In the rows, zero is written as 128.
runs of hidden systems:
M, seq 1 (8 x 18):
[[107 107 169  97 162 110 148 105 105 167 140 113 135 152 125 167  97 144]
 [115  99 131 135 107 153 132 141 133 180 113 123 156 178  98 121 120 115]
 [127 119 142 147  74 124 149 129 168 118 132 167 139 127  88 132 124 143]
 [104 116 145 102 118 100 157 102 133 114 136 166  96 151 125 156 129 141]
 [ 80 132 130  93 128 138 116 122 117 139 124 124 125 185 121 138 142 143]
 [106 137 149 127 109 137 116 134 140 125 143 106 169 156  95 142 117 160]
 [133 104 164 119 111 116 155 120 142 136 156 136 159 145 115 161  96 139]
 [114  95 144 102 102 133 151 120 131 168 123 166 135 158 125 140 123 124]]
Y, seq 2 (8 x 18):
[[160 157  79 165 143 121  96 147 111 106  93 127  88  58 162  79 155  92]
 [148 164  98 166 178 104  90 133  98  93 112  92  78  59 162 108 135 110]
 [156 146 100 173 193 129  92 140  92 119 123  58 102  78 166 101 122  92]
 [178 144  94 180 172 143  97 152 107 134 114  75 133  57 159  79 131  89]
 [187 142  94 176 161 112 109 149 106 134  98 114 116  32 157  83 129  94]
 [164 140  90 176 167 105  99 143  94 129  84 118  72  44 162  96 131  84]
 [151 153  85 192 173 130  89 140 102 110 101  90  63  60 160  90 141  83]
 [167 158  83 185 186 130  99 138 109  96 122  72  93  59 162  83 146  92]]
A, seq 3 (8 x 18):
[[ 56 156 128  55 115 137  76 133  96 129 115 129 131 200 141 149 151 161]
 [ 88 153 182 130 123 157 102 125 143 146 148  87 185 139  82 159 107 191]
 [146  78 184 132 124 127 179 110 148 157 174 115 177 152 108 170  73 126]
 [134  69 133  97  73 141 170 130 142 172 124 191 145 175 135 131 124  93]
 [ 83 132 136 104  61 122 135 120 154 127 103 213 106 142  99 137 154 156]
 [ 66 144 162 116 124 100 132  97 135  92 141 135  85 168  93 177 122 171]
 [ 88 120 150 103 136 144 130 112 129 116 172  79 147 222 115 160 117 142]
 [128 115 149  86  96 159 142 129 151 142 166 124 217 177 120 133 128 151]]
W, seq 4 (8 x 18):
[[ 73 165 151  92 113 167  77 130 124 133 139 103 169 158 120 141 140 176]
 [140 121 180 149 142 121 150 120 144 136 169  85 180 121  91 161  82 161]
 [162  63 138 136 115 123 179 130 134 172 136 146 147 156 125 133  96  87]
 [116 111 119 113  65 141 142 135 149 153  97 204 124 138 119 113 151 121]
 [ 84 150 145 116 108 102 133 103 146  97 123 167  94 131  96 150 143 173]
 [ 95 126 142 121 148 118 135 108 125 100 160  90 110 196 111 158 115 139]
 [130 116 132 115 113 163 131 135 140 126 164  94 187 189 129 126 123 121]
 [153 116 150 100  94 125 150 135 145 146 145 152 201 121 121 132 112 146]]
G, seq 5 (8 x 18):
[[139  96 137 105 147  86 184  86 124 108 146 181  56 110 175 150 127 100]
 [ 85 136  86  87 162 153 110 123 100 158  99 115 104 183 145  90 181 117]
 [114 184 124 164 125 137  82 146 141  94 130  82 157 111  89 111 139 171]
 [169 116 157 149 140  93 141 128 124  87 176  95 146 104 147 165  75 118]
 [157  87 121  94 125 148 140 135 108 175 128 142 152 139 186 116 125  77]
 [119 142 117 124 110 151 113 134 134 176  80 170 135  83 113  90 163 143]
 [111 142 135 172 146  90 132 116 129 114 107 131  71  96  93 141 116 143]
 [125 113 116 153 144 134 132 119 124  93 156  90  83 172 145 136 122  85]]
W, seq 6 (8 x 18):
[[142 114 122 112  75 153 121 132 137 109 143 170 120 120 182 126 136  89]
 [103 151 142  79 146 141 127  94 126 144 122 155 124  94 146 123 163 167]
 [106 140 133 137 178  96 125 123 105 149 109  87 123 143  86 133 115 157]
 [143 112 119 184 108 132 115 158 132 113 139  92 132 156 114 130  95  88]
 [156 117 125 124  87 159 141 125 157 105 160 156 141 104 167 118 141 100]
 [123 135 128  70 152 111 146 103 117 149 115 163 131 102 147 116 156 156]
 [ 96 143 127 132 152  94 104 139  95 152  92 104 116 144  96 136 114 150]
 [131 124 138 190 103 146 103 147 138 105 144  94 117 139 120 145  98  99]]
M, seq 7 (8 x 18):
[[115 119 115 151 179 179 135 102 127 141 143  81  82 149 146 100 155  90]
 [159 149  82 133 144 137 138 139 148 103 137  99 173 132 116  67 169 137]
 [172 141 107 116 124  60 122 155 104  85 129 131 156 103 151 133 107 131]
 [133 122 137 121 116 130  87 143  91 136 123 129 107 102 191 152 103  86]
 [123 134 140 152 138 192 108 116 133 165 123 120 118  75 148 106 148 111]
 [149 134 114 159 175 119 159 112 137 139 121 111 123  88 105  92 145 135]
 [158 121  84 146 147  83 138 144 111 102 117 115 108 143 133 106 129  97]
 [141 141  99 132  99 133  92 150 121  79 136 128 116 125 173 117 137  96]]
Y, seq 8 (8 x 18):
[[ 63 130 164 118 116 160  95 111 118 133 133 124  83 165 140 171 121 129]
 [100 131 155 135 142 184 146  97 165 133 167  97 147 152  97 125 146 155]
 [153 109 124 105 136 104 182 123 145 133 151 128 191 162  99 117 127 150]
 [137 106 120  93  81  94 130 157 115 141 114 166 161 166 132 141 108 120]
 [ 93 126 159 115  70 149 102 126 134 127 126 172 112 131 137 162 120 130]
 [ 87 125 168 117 133 156 151  82 152 136 151 139 106 135 114 149 139 155]
 [114 112 126 112 152 121 170 110 139 142 139 114 145 186  90 120 137 145]
 [133 118 117 115  89 111 133 153 135 114 136 131 173 186 108 130 120 132]]
A, seq 9 (8 x 18):
[[129 112 119 122 110 153 169  98 166 102 152 166  97 133 146 112 165 106]
 [110 150 101  72 149  93 140 115 116 110 114 150 123 148 128 108 169 162]
 [105 156 127 125 134  91  85 156 101 113 116  89 150 155 104 147 105 162]
 [135 121 165 155 110 156 101 139 131 122 166  81 159 131 139 161  85 109]
 [146  94 152 110 121 173 162 105 144 171 152 151 152 107 161 121 132 105]
 [128 112 116 106 127 105 163 119 129 176  86 186 122 116 107 104 150 139]
 [104 135 117 160 107  82 118 139 126 102  98 141  86 147  85 142 117 135]
 [105 137 134 148 115 148 106 123 140  64 170  95  98 162 143 152 124 113]]
H, seq 10 (8 x 18):
[[144 143  96 102  60 103  69 171 101  48 142 146 126 144 203 147 120  88]
 [ 89 171 170  91 117 196  59 110 119 138 137 128 134  72 183 146 150 154]
 [105 129 171 129 212 145 145  93 113 213 115  81 144  95  93 123 122 167]
 [169  77 107 187 147  94 174 150 125 174 103 106 132 156  77 105  91  88]
 [171 106  91 164  55 120 143 152 158  73 135 179 105 122 150 109 132  69]
 [106 167 121  80 116 138 114  99 134  69 144 172  88  96 181 126 181 143]
 [ 76 171 131  92 197 124  92 111  90 140 115  75 121 146 121 130 147 176]
 [140 124 137 179 150 129 102 157 111 155 130  46 176 154  91 130  81 121]]
G, seq 11 (8 x 18):
[[140  94 164  35 102  94 180 105 127 174 132 215 177 114 152 154 119 157]
 [ 64 114 145 102 115 103 119 133 102 218  55 176 106 165  78 149 118 159]
 [ 68 127 163 199  77 155 121 122 166 116 128 127  79 171  52 167 108 137]
 [113 108 154 121 105 152 185  82 184  58 214 132 119 192 123 157 135 131]
 [118 127 118  21 130 111 160 116 126 119 161 139 200 210 136 119 160 170]
 [ 99 150 147  82  93  86  89 167 102 158 100 131 207 159  88 159  95 194]
 [106  99 209 163  68 124 113 139 133 157 138 140 134 129 102 212  44 129]
 [108  63 181 122  90 184 193  84 172 172 161 180 108 165 125 156 119  98]]
H, seq 12 (8 x 18):
[[113 104 114  85 142 113 146 126 104 161 114 137 125 188 134 125 134 119]
 [115 136 120 145  79 134 105 154 141 121 114 137 146 149  96 122 128 138]
 [127 130 162 134 110 120 133 113 146  93 162 135 131 112 127 166 106 145]
 [115 107 143  86 141 134 148 106 116 149 144 133 131 158 153 141 128 124]
 [112 126 122 114 112 136 129 138 134 160 108 141 155 155 101 115 140 143]
 [130 125 147 147 103  99 135 132 140 114 131 139 137 124  97 151 102 144]
 [120 106 148 116 111 125 141 115 131 118 152 143 114 149 148 157 112 111]
 [103 125 130  96 112 154 135 117 137 144 132 146 140 156 132 119 152 137]]

runs to name:
seq 13 (2 x 18):
[[ 92 133 129 131  63 177  85 134 140  90 142 151  87 149 167 142 143  96]
 [100 162 158  96 152 169 129  82 147 118 162 122 141  98 136 127 163 179]]
	M
seq 14 (2 x 18):
[[ 76 122 104  98 148 201 123 104 123 167 115 122  89 186 151  91 188 100]
 [125 170 101 156 143 130 127 139 157 112 121  89 177 132  55  79 160 180]]
	H
seq 15 (2 x 18):
[[170 101  78  92  99 136 171 116 142 105 131 209  91 106 206  82 182  65]
 [ 81 197  84  83 148 113  84 121 110 107  71 162  81 102 132  87 206 173]]
	H
seq 16 (2 x 18):
[[108 102 164 153 112 132 139 110 136 139 129 152  70 122 127 165 104 105]
 [ 94 118 126 123 134 170 153  96 150 137 136 137  99 163 118 109 168 124]]
	M
seq 17 (2 x 18):
[[114 149 134 115 162  78 125 128 110 125 120  98 151 142  91 138 115 178]
 [137 108 142 157 103 115 109 159 116 125 139  96 145 162 121 158  76 104]]
	G
seq 18 (2 x 18):
[[117 140 120 150 139 119  96 156 108 142 111  72 158 157  94 120 111 139]
 [162 115 141 172  91 135 121 147 146 103 154 116 148 110 137 140  93  98]]
	W
seq 19 (2 x 18):
[[ 70 137  87 136  65 193 115 132 168 109 105 168  86 194 100  82 200 111]
 [112 186 129 104 122 103 138 105 168  22 182 125 151 135 101 132 163 201]]
	W
seq 20 (2 x 18):
[[186  80 102 170  94 134 115 190 110 184 101 108 182 145 134 103  82  56]
 [158 119 134 150  41 148 124 141 158 128 109 223 115  37 158 119 137  99]]
	W
seq 21 (2 x 18):
[[117 142 109  69 144 121 100 149  87 200  73 139 171 125 137  98 148 152]
 [114 146 152 198 110 114  91 150 127 150  88 121 114  82  78 147  88 142]]
	G
seq 22 (2 x 18):
[[119 185 121  96 160  82  90 139  95 128  95 116 155  81 119 119 139 193]
 [138 128 155 180 159 100  92 149  91 143 127  59 131 113 116 164  58 118]]
	A
seq 23 (2 x 18):
[[119 129 155  65 131 141 125 103 111 168 121 171 135  82 174 137 141 144]
 [100 135 134 138 168 123 111 128 102 199  76 111 118 111  95 117 126 150]]
	M
seq 24 (2 x 18):
[[145 170 112 165  88 106  45 189 102 105  96 111 154  81 131 128  99 127]
 [140 125 180 168 136 160 105 107 124 130 156 113  91  45 179 165  96  99]]
	H
